k144: -1.60  1.52  5.27  9.33  4.23 -0.87
k25:  0.41 -1.19 -4.19 -7.42 -3.36  0.68
k918: -1.62  1.54  5.34  9.45  4.29 -0.88
k132: -0.42  0.39  1.60  2.80  1.22 -0.20
k108:  0.36 -0.34 -1.17 -2.07 -0.94  0.20
k290: 0.42 0.42 0.42 2.71 1.21 0.42
places k290: 0.42 => 1 2 3 6
places k144: 4.23 => 5

k144: 0.34 1.03 0.34 0.07 0.34
k108: -1.17  0.28  2.09  0.12 -2.35
k523:  0.33 -0.55  0.63  0.26  0.43
k589: -1.04 -0.37 -0.38  1.79 -0.55
k302: 0.32 0.32 0.25 0.05 0.25
k132: -2.37 -1.38  0.17 -2.37 -0.95
k918: 0.79 0.43 0.79 1.16 0.79
k25: -2.74  0.19 -1.18  6.00  0.35
k904: -0.83 -1.35  0.63  0.01  0.20
k290:  0.03 -0.83 -0.08  1.11  0.27
k802: -0.02  1.12  0.33 -0.06  0.62
count k918: 0.79 => 3
again k132:  => -2.37
count k144: 0.34 => 3
count k802: 1.12 => 1
count k302: 0.32 => 2

k290:  0.77  2.63 -2.79  0.20  2.63  2.59  2.63  0.20  0.88  0.20
k589: -2.75  6.18  3.15  0.13  0.57  6.95 -0.29 -2.78  2.95  0.48
k802: 1.63 1.11 0.24 1.63 1.63 1.63 0.12 0.12 0.56 0.09
k523:  1.34  0.57  0.53  0.07  2.25  1.46 -0.27 -0.31  1.65 -0.17
k108:  0.45  0.43  0.40  0.75  1.04  0.80 -0.10 -0.17  0.75 -0.06
places k290: -2.79 => 3
count k290: 2.62 => 0
again k108:  => 0.75
count k802: 0.12 => 2
1.63 1.11 0.24 1.63 1.63 1.63 0.12 0.12 0.56 0.09 => k802
places k802: 0.56 => 9
 1.34  0.57  0.53  0.07  2.25  1.46 -0.27 -0.31  1.65 -0.17 => k523

k918: -1.27 -2.60 -1.33 -4.72 -1.77  0.50 -3.46 -3.18 -2.74  7.06 -7.07 -4.61
k108: -0.04  1.62 -2.16 -4.60 -4.26  1.53 -5.41 -4.43 -4.92  4.40 -2.36 -6.50
k25: -3.30 -5.50 -0.11  1.10  7.57  1.10  1.87  1.02  2.22  7.57  7.57  1.09
k132: -2.05 -4.25 -1.34 -4.30 -0.03  0.41  7.58 -1.89 -0.03  7.68 -8.33 -1.34
places k25: 7.57 => 5 10 11
places k132: -1.34 => 3 12

k132:  0.13 -0.39  0.26 -0.43
k802:  0.53  1.27  0.97 -1.01
k25:  0.43 -7.93  0.27  0.27
k904: -1.15 -1.59 -1.08  0.50
k589:  0.17 -0.12  0.09  0.08
k302: -1.25 -0.25 -0.25 -0.25
k108: -2.31 -5.19  0.55 -5.19
k523:  0.74  1.71  0.94 -1.00
k918: -1.19 -0.24  0.11  0.82
k290:  0.06 -0.03  0.02  0.21
k770:  3.76  3.75 -1.18  2.66
k144:  0.88 -1.85  0.54 -3.02
again k108:  => -5.19
again k25:  => 0.27
 0.17 -0.12  0.09  0.08 => k589
count k302: -0.25 => 3
count k770: 3.75 => 1

k770: -3.81 -2.82 -1.35  8.60 -2.82 -7.43 -1.35  3.82  3.01  3.78
k144:  5.33 -4.87 -3.34 -3.02 -3.02 -3.02  2.52 -1.25  0.73 -3.02
k904:  3.05  4.32 -1.27 -7.44 -0.14 -3.95 -2.79  3.44 -6.43 -2.79
k302:  1.44  3.06  1.86  3.06 -3.12 -7.43  4.05 -1.36  1.44 -3.12
k589: -7.44 -6.87 -6.87 -7.68 -6.87 -1.63 -3.84  4.18 -7.68 -3.13
places k770: -1.35 => 3 7
places k589: -6.87 => 2 3 5
again k144:  => -3.02
count k589: -7.44 => 1
count k302: -3.12 => 2
places k302: 3.06 => 2 4
again k904:  => -2.79

k108:  0.83 -2.81 -0.19 -1.90  2.48 -2.53  1.18 -2.76  2.22 -1.86  0.57  0.92  0.67 -0.04 -0.52  1.92 -2.44 -0.58  1.13 -2.81  0.28 -2.69 -0.04  0.43  0.06  0.33 -2.81 -0.44 -0.55 -0.12  1.75 -0.55 -0.52 -0.10  1.52 -0.21  0.78 -0.04 -0.64  2.26  0.08 -1.57  0.78 -1.94
k25:  3.40  1.55 -5.10 -2.01  1.05  5.23  0.37  0.88 -2.73  3.23 -1.02 -3.92 -0.13  1.67  2.08  1.74  0.00 -0.92 -3.09 -3.92  1.62 -0.97  1.71 -3.04 -2.19  0.23 -3.29  0.04 -0.06  0.06 -2.01 -6.38 -0.73  4.56  3.11 -2.01 -0.83 -4.59 -0.14  0.42 -0.14  1.63  1.08 -2.00
k523:  3.40  1.55 -5.10 -3.48  2.19  5.23  0.37  1.51  5.17  3.23 -1.02 -3.92 -0.13  1.67  2.08  1.74  0.00 -0.92 -3.09 -3.92  1.62 -0.97  1.71 -3.04 -2.00 -2.82 -3.29 -0.14 -0.06  0.06 -2.01 -6.38 -0.73 -0.03  1.51  0.90 -0.83  1.51  2.19  1.51 -0.14  1.63  1.08 -2.00
count k108: -2.81 => 3
places k523: 1.51 => 8 35 38 40
places k108: -2.81 => 2 20 27
count k108: -0.04 => 3
places k523: 2.19 => 5 39
places k25: -2.01 => 4 31 36
places k25: -3.92 => 12 20

k802: -5.95  3.04 -5.95  3.04 -5.95  1.15
k918: -5.95  3.04 -5.94  3.04  1.14  3.04
k25: -7.12  3.65  0.42  2.81  1.73  5.29
again k918:  => 3.04
count k802: 3.04 => 2
places k802: 1.15 => 6
count k918: 1.13 => 0
count k802: -5.95 => 3

k302:  1.67  1.11  2.67  0.32  7.53 -5.80 -1.16 -1.67  2.32
k770: -2.73  6.11 -5.52 -4.08  3.95 -4.81 -1.10 -1.74  1.34
k802: -7.76  0.79  4.50  1.21  4.39  1.29  1.29 -1.68  3.32
k918:  1.08  6.42 -4.88 -3.13  1.17 -3.07 -1.86 -8.03 -1.48
k144: -3.58  1.13  4.60  7.52  4.57  1.56 -1.91 -1.33 -0.34
k290:  6.42 -4.09 -4.09  6.42  3.10 -4.09  2.38 -2.28 -3.77
k589:  2.26  3.98  3.11  1.03  3.17 -0.03 -4.03  6.72  4.27
k904: -5.84  0.00  4.94  1.08  6.55  1.16 -2.07  0.22  3.48
k132:  1.08  6.42 -4.88 -3.13  1.17 -3.07 -1.86  3.53  4.18
count k290: -4.09 => 3
count k802: -1.68 => 1

k302: -0.53  2.02 -4.43 -2.68  0.09 -0.02
k108: -0.53  0.30 -1.39 -1.39 -0.01 -0.02
k589: -0.53  0.30 -0.60  0.12 -2.04 -4.20
k802: 2.85 0.48 0.48 2.03 2.03 0.61
k523: -0.77  0.62  0.62 -0.77  0.87 -0.77
k25: -0.53 -1.01 -2.82  0.84  0.87 -1.84
k290:  0.30  0.30 -0.60  3.06  0.87  2.42
again k290:  => 0.30
places k802: 0.61 => 6
count k108: -1.39 => 2
count k523: 0.62 => 2

k290:  0.52 -7.80  1.27  0.10
k802: -4.31 -4.31 -4.14  0.39
k108: 0.40 0.39 0.39 0.39
places k108: 0.39 => 2 3 4
again k802:  => -4.31
again k108:  => 0.39

